The rows below fall into families. The same turns and mirrors carry the whole set onto itself and the rows of a family onto each other. For each named row, which other rows are in its family? Write them in the order they are listed.
These 18 rows form 3 families of 6 rows each.
peg: [-0.27 -1.43  1.51  0.03 -0.71  3.37  1.59 -3.34 -0.01 -5.07  0.17  2.09
  4.98  0.85  1.93 -0.37 -0.13 -2.00 -0.26 -1.48  1.19 -0.17  3.24 -1.27
  1.67  2.53 -4.80 -3.76]
tani: [-0.56 -0.35  1.85  0.96  1.03  0.45  1.33 -2.72 -2.11 -2.78 -1.10  3.64
  0.32 -0.54  1.70 -0.25 -1.89 -2.23  0.53 -4.61  0.34 -2.40  3.92  1.76
 -1.80  2.67 -5.07 -2.20]
puno: [-1.85 -1.14  2.79 -1.45 -2.25 -0.17  2.14 -3.01 -3.53  2.10 -0.93  2.41
 -0.21 -1.08  2.74  1.09 -0.86  0.30  0.17 -2.66  2.49 -4.48  3.75  1.06
 -0.45 -0.34 -1.99 -4.77]
binut: [-2.51 -0.79  1.80 -1.46 -0.26 -0.40  2.61 -2.13 -3.28  2.00 -0.93  1.97
 -0.83 -0.84  2.90  0.38 -0.02  0.72  1.31 -2.88  1.91 -3.69  3.12  2.19
 -0.78 -1.19 -2.18 -3.99]
pegov: [-1.49  2.16  2.69 -2.09 -0.51 -1.55  0.30 -3.30 -0.98 -1.69 -1.39 -3.11
  0.34  1.51  0.37 -1.70  0.14 -1.36 -4.22 -2.54 -1.45 -3.04  1.05 -0.82
  4.76  0.48 -1.01 -2.10]
Pip: [-2.58  0.89  0.08 -2.69  0.26  2.88  0.71 -0.62  0.12 -1.46 -0.90 -1.91
  2.84  0.65  1.06  0.52  2.05 -3.79 -2.34 -0.25 -0.04 -1.10  1.00 -2.18
  2.33  1.99 -1.37 -3.04]
Tofi: [-1.58  0.20  3.85 -0.81 -1.33 -1.55  0.81 -3.40 -1.97 -0.16  0.02 -0.70
  1.82  1.14  2.63 -0.98 -0.40  3.27 -0.04 -3.68  0.06 -2.76  1.53  1.87
  4.14 -1.99  0.12 -4.36]
guk: [-1.14 -0.32  4.65 -0.48 -3.07 -0.94  0.57 -3.79 -2.91 -0.08  0.09 -0.29
  1.91 -0.10  2.35 -0.73 -1.56  2.10 -1.38 -3.15  0.46 -3.14  1.41  0.58
  4.22 -2.27  0.53 -3.93]
Zudo: [-0.93 -0.96  0.87  0.61  0.63  0.41  2.82 -4.02 -1.14 -2.30 -1.92  2.93
  0.35  0.06  1.90 -1.69 -1.82 -1.93  0.61 -3.97  1.07 -2.29  5.34  2.01
 -1.19  1.98 -5.05 -1.29]
niza: [-0.73  1.05  3.51 -0.83 -1.11 -0.16 -1.06 -1.75 -1.73 -3.00 -0.22 -3.49
  0.01 -0.01  1.17 -1.51 -1.33 -2.25 -3.81 -2.33 -0.32 -3.64 -0.16 -0.81
  4.25 -0.27 -0.69 -2.47]
Dur: [-1.86 -0.45  0.63 -2.06 -0.47  3.65  0.93 -0.72 -0.36 -2.88 -0.10 -2.27
  2.39  0.39  1.32 -0.13  1.29 -3.95 -2.57  0.75  1.28 -1.25  0.60 -2.40
  2.61  0.86 -2.52 -3.23]
gugiv: [-0.05 -0.86  2.48  0.20 -0.31  0.47  1.19 -3.49 -1.84 -2.83 -1.04  3.48
  0.53 -0.33  1.98  0.11 -2.10 -2.08  0.06 -3.56  1.77 -3.42  4.54  0.94
 -1.33  3.10 -5.55 -3.69]
fesam: [-1.68 -0.87 -0.32 -0.17 -0.54  3.14  2.18 -3.59 -0.13 -4.21 -1.92  2.61
  4.38  0.00  1.69 -2.06  0.62 -2.59 -0.14 -2.14 -0.89  0.79  3.74 -1.05
  1.28  1.97 -3.92 -1.80]
ladu: [-1.00  2.02  3.22 -1.27  0.08 -1.09 -1.56 -1.68 -0.72 -2.75 -0.71 -3.70
 -0.14  1.20  1.28 -1.20 -0.17 -1.49 -3.18 -3.03 -1.32 -3.61  0.41 -0.19
  3.94  1.03 -0.46 -2.99]
bep: [-2.11  0.87  3.06 -1.29 -1.63 -2.30  1.35 -5.26 -2.33 -0.09 -0.46 -1.06
  0.81 -0.32  2.29 -2.07  0.32  3.23 -0.79 -2.95 -0.72 -2.91  2.30  0.71
  3.75 -1.60  0.05 -4.07]
Nozot: [-2.61 -0.96  2.25 -0.71 -0.35 -0.83  3.81 -4.54 -2.69  1.38 -1.36  1.17
 -1.65 -0.31  3.20 -0.45 -0.29  0.96  1.38 -2.46  0.84 -3.65  4.14  1.64
 -0.72 -0.76 -2.15 -3.69]
suli: [-2.83  0.29  0.42 -2.20 -0.53  2.59  1.77 -2.03 -0.54 -2.01 -2.10 -1.45
  1.90  1.61  1.15 -0.43  2.00 -4.11 -2.83 -0.22 -1.74 -0.41  1.29 -2.71
  2.86  1.63 -2.23 -2.07]
Lek: [-1.24 -0.46  0.78  0.31  0.21  3.24  1.86 -2.86 -0.12 -4.04 -0.20  2.62
  5.61  0.83  1.42  0.10 -0.09 -1.95  0.03 -2.51 -0.40  0.96  2.85 -0.78
  1.64  2.66 -3.44 -2.68]

Which other rows belong to the same family as pegov? Zudo, fesam, bep, Nozot, suli
Which other rows belong to the same family as Dur? peg, puno, guk, niza, gugiv

The rows below fall into families. The same turns and mirrors carry the whole set onto itself and the rows of a family onto each other. For each named row, which other rows are in its family? Write them in the order they are listed.
These 40 rows form 5 families of 8 rows each.
tefot: [ 0.87  0.07  1.53  2.33 -0.57  2.89  0.09 -1.67]
fenik: [-0.65  2.09  0.68 -1.05 -2.36  1.64  0.78  0.41]
tubu: [ 3.02  1.02  1.70 -0.53  0.11  1.18  1.66  0.57]
luter: [ 0.51 -2.36  0.45  3.30 -3.01 -1.42 -0.15  0.31]
tek: [ 1.15  1.40  2.00  3.18 -0.41 -0.66  1.71  1.61]
binon: [ 2.19 -1.69  0.24  2.84 -0.69  0.44  2.73  0.30]
godi: [ 2.14  1.13  0.80  1.58 -1.85  0.33 -1.37  0.93]
mego: [-0.27 -3.46  1.77  1.88 -3.37 -2.41  0.05 -0.07]
datu: [ 0.62 -3.14  3.64 -1.49 -1.50 -1.55  2.79 -0.33]
mes: [-2.70 -1.89  1.74 -1.07 -3.62 -0.58  1.78 -0.31]
bolon: [ 0.90  2.01  4.22 -0.02 -0.47 -0.85  1.21  1.26]
Bomoz: [-0.72 -0.95  4.89  0.07 -1.50 -2.79  2.03  0.67]
tadut: [-0.30 -1.51  2.62  3.37 -1.32 -2.56  2.57  0.96]
fuzo: [-0.70 -1.81  3.91  1.75 -1.56 -3.04  2.44  0.75]
Kogef: [ 1.51 -0.48 -0.03  2.91 -2.16 -0.40 -0.76  0.66]
Kide: [ 0.14 -1.22  3.51 -1.85 -3.15 -1.99 -1.10 -0.15]
ropa: [ 0.83  0.72  2.46  0.34 -0.48  2.80 -0.31 -1.68]
delik: [-0.76 -1.41  4.56 -1.34 -1.38  1.22  0.28 -2.55]
lape: [ 1.31 -3.42  1.35  2.15 -1.14 -0.82  3.29 -0.06]
Kek: [-2.16 -0.46  2.23 -2.40 -3.42  0.05  1.19  0.05]
lepe: [-0.06  0.69  4.98 -1.05 -0.95 -2.03  1.62  0.83]
tor: [-0.43  1.54 -0.56  0.71 -2.52  1.88  0.95  0.79]
gite: [ 0.52 -3.79  2.55  0.62 -1.51 -1.46  3.37 -0.57]
Tar: [ 0.43 -1.48  1.23  3.25 -1.03  2.19  0.44 -1.88]
ruk: [ 0.53 -0.19  1.90  4.02 -0.92 -1.40  2.26  1.23]
zanuv: [ 2.26  0.54  3.32 -2.20 -0.39  0.65  1.79  0.15]
Geti: [-1.28 -3.61  3.11  1.49 -1.92  0.47  1.10 -2.59]
gev: [-1.15 -2.82  4.09 -0.41 -1.88  0.50  0.71 -2.59]
saz: [ 0.22  0.33  3.55 -1.06 -0.75  2.26 -0.25 -1.96]
zozof: [ 1.86  1.61  2.04 -0.55 -1.92 -0.01 -1.62  0.70]
tura: [ 0.98  0.64  3.30 -2.01 -2.33 -0.65 -1.45  0.14]
todi: [ 1.08 -1.22  3.95 -2.73 -0.88 -0.48  2.24 -0.31]
tedis: [ 2.87  0.00  0.59  1.72 -0.14  1.35  2.16  0.51]
luva: [-0.54 -3.05  3.10 -0.33 -3.41 -2.56 -0.28 -0.37]
Bera: [-1.06  0.12 -0.98  2.05 -2.97  1.20  1.61  0.52]
tabat: [-1.85 -1.44 -0.61  2.10 -3.46  0.37  1.89  0.20]
Bizib: [-0.52 -2.91  1.71  3.10 -1.54  1.25  0.91 -2.27]
Damo: [ 1.47  2.49  3.03  1.44 -0.08 -0.60  1.15  1.46]
zab: [-1.48  1.18  1.74 -2.38 -2.93  0.89  0.93  0.41]
Dide: [-2.43 -2.38  0.58  0.78 -3.91 -0.62  2.12 -0.16]

Which other rows belong to the same family as tubu? binon, datu, lape, gite, zanuv, todi, tedis
Which other rows belong to the same family as tura? luter, godi, mego, Kogef, Kide, zozof, luva
Which other rows belong to the same family as tefot? ropa, delik, Tar, Geti, gev, saz, Bizib
Which other rows belong to the same family as tabat? fenik, mes, Kek, tor, Bera, zab, Dide

The rows below fall into families. The same turns and mirrors carry the whole set onto itself and the rows of a family onto each other. For each named row, which other rows are in its family? Write them in the order they are listed.
These 18 rows form 3 families of 6 rows each.
Bos: [-3.85 -1.92  3.10  2.23  3.01  2.18 -1.27  5.21  2.19  1.93 -0.17  0.10
  2.46 -1.14]
tedab: [-4.28  0.77  2.33 -1.50 -0.56 -0.29 -1.88  1.12 -1.16  2.23  1.52 -0.73
  0.16  0.27]
kivin: [-2.68  0.22 -1.08  4.26  1.82  0.40  0.06  3.42  2.03 -1.34  0.39 -2.63
  0.28  1.07]
luba: [-5.80 -1.73 -1.30 -0.24  0.29  2.76 -4.89  1.67  0.59  0.30  2.07 -1.14
  3.36  0.80]
suv: [-3.22 -2.04  3.06  0.65  3.87  1.15 -0.45  3.66  2.55  3.63  0.27 -0.50
  2.09 -0.57]
ruf: [-6.21 -2.11 -1.54  0.33 -0.12  2.60 -4.32  2.05  1.42  1.38  0.94 -1.19
  2.88  1.97]
nit: [-4.71  0.12  0.58 -0.72 -0.46 -1.00 -2.63  1.14 -0.56  2.31  0.74 -1.51
  0.42  2.35]
segig: [-4.00 -2.56  1.87  0.14  2.56  5.56  0.14  1.07  2.55  2.05  2.44 -1.21
 -0.58  0.60]
lebi: [-2.96 -0.27  0.19  2.89  2.53  0.73 -2.75  0.79  0.18 -1.80  0.66 -2.45
  0.37 -3.16]
nizug: [-2.34  0.13 -2.38  3.61  1.49  1.48 -0.12  2.27  1.23 -1.26  0.00 -2.67
 -0.18  1.35]
lenam: [-2.40 -2.15  1.85 -0.58  2.72  4.30  0.47  1.07  2.85  2.39  1.87 -1.77
 -1.22  0.40]
Nokop: [-2.11  0.64 -1.51  2.94 -0.04  1.94  0.09  3.70  1.25 -1.04  1.07 -2.01
 -0.15  2.28]
beg: [-2.89 -0.85  1.97 -0.64  1.31  4.89  0.82  1.58  1.79  1.27  2.69 -1.21
 -2.04  0.16]
dud: [-3.81 -3.08  3.26  1.81  4.05  2.25 -0.79  3.34  2.95  2.24 -0.01 -0.71
  2.35 -0.51]
pap: [-2.50 -0.54 -0.16  2.19  2.93  2.32 -2.63  1.06 -0.36 -1.90  0.78 -2.14
 -1.16 -2.97]
Lipu: [-3.02 -0.25  1.64  2.13  1.80  1.45 -3.58  2.03 -1.11 -1.82  0.89 -1.24
  0.35 -3.45]
Guvag: [-5.08 -0.15  0.83 -2.29  0.10 -0.72 -2.73  0.31 -0.31  1.96  1.21 -1.56
  0.81  1.01]
topu: [-5.41 -1.44 -1.08  0.99 -0.31  4.19 -3.60  3.50  1.13  0.97  1.60 -0.21
  3.44  1.74]

Which other rows belong to the same family as dud? ruf, lebi, nizug, lenam, Guvag
Which other rows belong to the same family as suv? kivin, luba, nit, segig, pap

The rows below fall into families. The same turns and mirrors carry the whole set onto itself and the rows of a family onto each other. For each named row, which other rows are in its family? Write them in the order they are listed.
These 30 rows form 6 families of 5 rows each.
ven: [ 4.71 -3.06  3.99  1.69 -2.34  1.09  1.27 -0.92  0.59  0.94 -2.76  1.29
  1.69  0.55  1.37 -0.80  1.63 -1.13 -0.99 -1.45  0.30 -0.94  2.25  0.17
 -1.87 -0.01 -1.87 -4.59 -0.09  0.12  0.71  3.41 -1.06]
kebo: [ 2.65 -2.71  1.35 -1.81 -2.41  0.55  0.80  2.20  4.25  0.08 -2.57 -2.09
  0.66 -2.44 -2.10  1.33  1.07  2.37  0.71  1.78 -1.21 -0.20  3.63  0.53
 -1.69 -4.19  0.79 -1.78  0.98 -0.73 -0.54 -0.86 -2.12]
sunat: [ 1.14 -0.33  2.71  0.19 -1.65  1.45  2.53  0.26  3.42  1.28 -2.94 -0.06
 -1.02 -0.90 -3.24 -2.02  0.48  2.19 -0.08 -1.85 -0.22  0.41  4.03  0.47
 -0.44 -3.08 -0.40 -3.12  1.73 -0.01 -1.67 -0.63 -0.42]
Bipeg: [ 3.12 -2.25  0.76 -0.15  0.08  0.46  1.76 -3.06  0.48  2.23 -2.45  0.61
  2.63 -0.70 -1.51 -1.71  1.33 -1.88  0.35  1.50 -0.27  0.11  2.81  1.42
  0.64 -3.92  2.04  0.69  2.10 -1.12  1.25  1.81 -0.38]
Zabi: [ 1.56 -0.77 -2.79  1.93  0.89  0.76 -0.46 -0.61  0.61 -3.33 -3.36 -0.21
  0.79  0.54  2.00  1.77  0.95 -1.79 -1.13 -0.62  1.46  2.70  2.77  0.17
 -4.33 -0.89  0.07 -0.50  0.10  3.46  0.98 -0.40  0.88]
metat: [ 3.03 -2.38 -2.24 -0.68  0.27  0.10  0.20  0.04  1.89 -0.82 -4.69 -1.35
  1.67 -1.85 -0.47  0.51  1.21 -1.38  0.74  2.57 -0.31  0.70  3.54  3.20
 -1.83 -4.22  3.14  1.26  1.68  0.43  0.15 -0.66 -0.38]
Zos: [ 2.21 -1.67 -2.08 -1.22 -0.22  0.23 -0.26 -2.07  1.29 -0.57 -1.10 -0.98
  2.36 -1.12 -0.14  2.24  1.47 -0.35 -0.47  2.46 -0.03  2.29  2.52 -2.06
 -2.22 -3.97  1.34  1.50  0.92  0.71  2.64 -0.09 -0.89]
fer: [ 1.05  0.74 -0.28  0.76 -0.97 -0.11 -0.11 -0.05  2.62 -0.88 -5.33 -0.70
  0.55 -1.79  2.88 -1.24 -1.02 -1.31  0.32 -0.92  3.65  2.16  2.80  1.12
 -3.59  1.04 -1.17  0.37  0.17  2.34  1.14 -0.53  2.09]
deruf: [ 1.29 -2.69  1.95  1.90 -1.70 -1.26 -0.21  0.59  1.41 -2.67  0.23 -0.44
  1.33  1.78  2.12  3.07  1.51 -1.50 -1.73 -0.57  0.65  1.23  2.27 -0.76
 -4.24  0.28 -1.82 -2.87  0.29  1.06  1.83  2.47 -1.65]
Zuzi: [ 4.14 -5.09  2.39  1.91 -0.89  0.61  0.39  2.37  1.52 -1.95 -2.02 -0.66
  3.24  0.09  2.21  2.38  1.05 -2.02  0.47  0.94  0.66 -1.53  2.30  3.05
 -3.06  0.32 -0.54 -2.60 -1.02  0.61  0.68  2.65 -1.84]
Tob: [ 0.31 -0.84 -0.27  1.00 -1.98  2.00  0.00 -1.94 -0.45 -1.98 -7.04 -0.81
  1.40 -2.82 -0.34  0.40 -1.28 -0.60 -1.86 -1.98  2.45  0.04  1.52  0.78
 -2.66 -1.75 -2.13 -0.85  1.79  2.49  1.91 -2.01  2.06]
tas: [ 2.35 -0.06 -0.64  0.50 -0.34 -0.53 -1.35 -2.47  0.75  2.04 -1.46 -0.18
  3.91 -0.81 -1.56 -0.20 -0.27  0.00 -0.01  1.34  0.50 -0.57  5.23  1.91
  1.22 -5.05  1.88 -0.42  1.26 -0.02  3.07  1.51  0.33]
nub: [-1.28 -1.29  0.76  3.18  0.24 -0.19 -0.35  1.37  1.11 -0.52 -2.61 -1.06
  5.36  0.26 -1.73  1.51 -0.09  0.65 -1.07 -1.48  1.09 -3.78  3.55  1.81
  0.25 -3.58 -0.99 -4.39 -0.83  1.51  0.85  2.96  1.52]
manak: [ 3.21 -3.15 -0.05 -1.31 -0.80  0.50 -0.31 -4.04 -0.23 -0.25 -2.78 -2.55
  3.14 -2.24 -1.47 -0.62 -0.38 -0.24  0.88  1.70  1.33 -1.05  1.50  0.91
 -0.25 -4.68 -2.64 -0.01  1.47 -0.81  3.72  0.70  1.19]
dore: [ 0.46 -1.18 -0.57 -1.04  0.42 -0.58 -0.83 -2.01  2.50  1.07 -2.92 -1.64
  4.26 -1.18 -0.33 -0.41 -0.85 -1.56  2.44  2.99  0.50  0.92  1.85  1.07
 -1.34 -3.00  0.33  3.07  0.48 -0.93  1.70  0.48  0.96]
Vufa: [-2.42 -3.34  2.13  2.33  0.32 -0.30  1.08 -0.52  0.28 -2.73 -2.32 -2.44
  3.52 -0.14 -2.35  0.78 -1.45 -1.43 -0.13 -1.09  2.19 -2.41  1.00  3.60
 -0.75 -2.24 -3.21 -1.12  1.81  0.10  1.50  1.00  1.57]
kupif: [ 3.54 -2.03  0.35  1.23 -1.86  0.32  0.70  1.52  1.46 -1.81 -4.79  0.40
 -0.01 -1.78  2.74  1.15  0.78 -2.27 -1.32 -0.08  2.10  1.41  3.77  3.14
 -3.54  0.53  2.06 -0.37  1.53  2.10  0.78 -0.34 -1.25]
sali: [ 2.54 -2.68  3.58  1.48 -3.53  0.56 -2.21 -3.11 -0.45 -1.12 -2.89 -0.40
  1.68  1.02  0.08  0.73 -1.28 -1.87 -0.30 -1.10 -0.96  0.09  1.76  1.98
 -3.31 -0.85 -3.89 -2.88  1.71 -0.64  2.26  0.52 -0.90]
fusu: [ 2.29 -2.50  3.33  0.52 -2.70 -0.84 -1.51 -0.49  2.02  0.30 -2.57 -0.69
  4.04  0.19  3.09  0.96 -0.17 -2.01  0.72  0.86  0.60 -0.09  1.00 -0.43
 -3.68  0.95 -2.92 -1.59 -1.16 -0.60  2.19  3.14 -0.46]
buge: [ 0.68 -4.07  1.14  0.88 -0.14  0.07  2.20  4.72  3.77 -2.63 -3.07 -2.99
  1.99 -1.52 -0.95  1.66  1.38  1.30  0.28  0.00  1.43 -2.68  2.39  2.11
 -1.84 -2.53 -1.12 -3.73 -0.61  0.93 -1.25  1.32  0.04]
mim: [-2.65 -1.85  0.83  1.43  0.84 -0.30  0.19  2.16  3.59 -1.65 -4.01 -2.85
  4.25 -0.01 -0.62  0.53 -0.75 -0.05  1.70 -0.32  1.23 -1.82  0.74  0.94
 -2.54 -1.56 -3.19 -1.83 -1.71  0.71 -0.91  1.45  2.51]
rotu: [-0.89 -3.42  1.66  2.17  1.23  1.29  2.85  0.90  1.24 -0.17 -3.77 -0.62
  4.37  0.04 -2.55  0.00  1.35 -0.48 -0.24 -1.09  0.07 -3.40  0.85  1.08
  0.05 -3.35 -0.89 -3.25 -0.39  0.36 -1.35  2.70  1.20]
pim: [ 2.21 -0.90 -0.05  2.41  0.82  2.60  2.92 -0.66  0.26 -0.23 -5.52  1.69
  1.12 -1.59  0.78 -1.66  0.43 -1.69 -1.22 -2.17  3.23  0.30  2.84  1.84
 -1.04 -0.24  1.02 -0.82  0.57  3.02 -0.01  0.20  1.55]
popo: [-1.22 -3.33  0.36  1.67  1.95  0.55  1.12  1.94  2.70 -3.05  1.11 -2.27
  3.49  1.15 -1.65  3.18  0.55  0.75  0.64  0.36  0.68 -0.77  1.62 -0.18
 -2.03 -2.45 -1.86 -1.77 -1.34  1.13  0.21  1.42 -0.23]
Supa: [ 3.88 -0.94  2.48  2.64 -2.70  0.24 -2.12 -0.88  0.15  0.89 -1.88  1.10
  3.63  0.65  1.78  1.13 -0.09 -0.39 -1.49 -1.31  0.85 -1.31  4.58  1.00
 -1.40 -0.84 -1.25 -4.81 -0.77  1.24  2.94  3.23 -0.66]
Per: [ 0.81 -0.80 -0.57 -1.09 -0.34 -0.49  1.19  0.89  4.14 -1.83  0.33 -2.82
 -1.05 -0.93 -1.81  0.80  1.16  3.11  0.04  0.21  1.40  1.86  3.85 -1.75
 -2.01 -3.84 -1.32 -1.77  0.82  0.91  0.68 -0.53 -0.24]
tegi: [ 1.23 -1.45  3.56 -0.11 -2.43  1.81  1.10 -0.73  2.40 -0.79 -0.87 -1.86
 -0.22 -2.36 -2.59 -0.45 -2.47  2.65  0.62 -1.36  2.72  0.05  3.20  1.06
 -0.84 -1.57 -3.93 -1.70  1.58  0.15  1.88 -1.85 -0.20]
fugav: [-0.33  0.12  2.96 -1.58 -3.15 -1.32 -0.23  0.81  5.34  0.98 -2.10 -2.42
  0.13 -1.27 -1.20 -0.76 -0.77  1.98  1.34  0.21  0.21  1.32  3.12 -0.74
 -2.44 -1.94 -2.28 -1.42  0.99 -1.26  0.08 -0.40 -0.28]
Pubo: [ 1.69  1.34 -1.02  2.73 -0.61  1.02 -0.38 -0.62  0.19  0.09 -4.42  1.10
  2.40 -1.88  1.13  0.05 -0.90 -0.24 -2.07 -1.92  3.67  0.01  5.40  1.90
 -0.49 -1.46  1.37 -1.47  0.49  3.57  2.38  0.18  1.61]
Bisi: [ 0.42  1.20  2.06  1.00 -2.44  0.37 -0.60  0.77  3.19  1.32 -1.27 -0.56
  1.12 -0.95 -2.89  0.13 -1.10  3.42 -0.69 -1.65  0.49 -0.61  6.06  0.71
  0.19 -3.80 -0.31 -3.92  0.86  0.84  0.71 -0.16 -0.32]

Which other rows belong to the same family as Per? Zabi, Zos, deruf, popo
Which other rows belong to the same family as metat? kebo, Zuzi, kupif, buge
Which other rows belong to the same family as tas? nub, Supa, Pubo, Bisi
Which other rows belong to the same family as Tob? manak, Vufa, sali, tegi
Which other rows belong to the same family as pim? ven, sunat, Bipeg, rotu

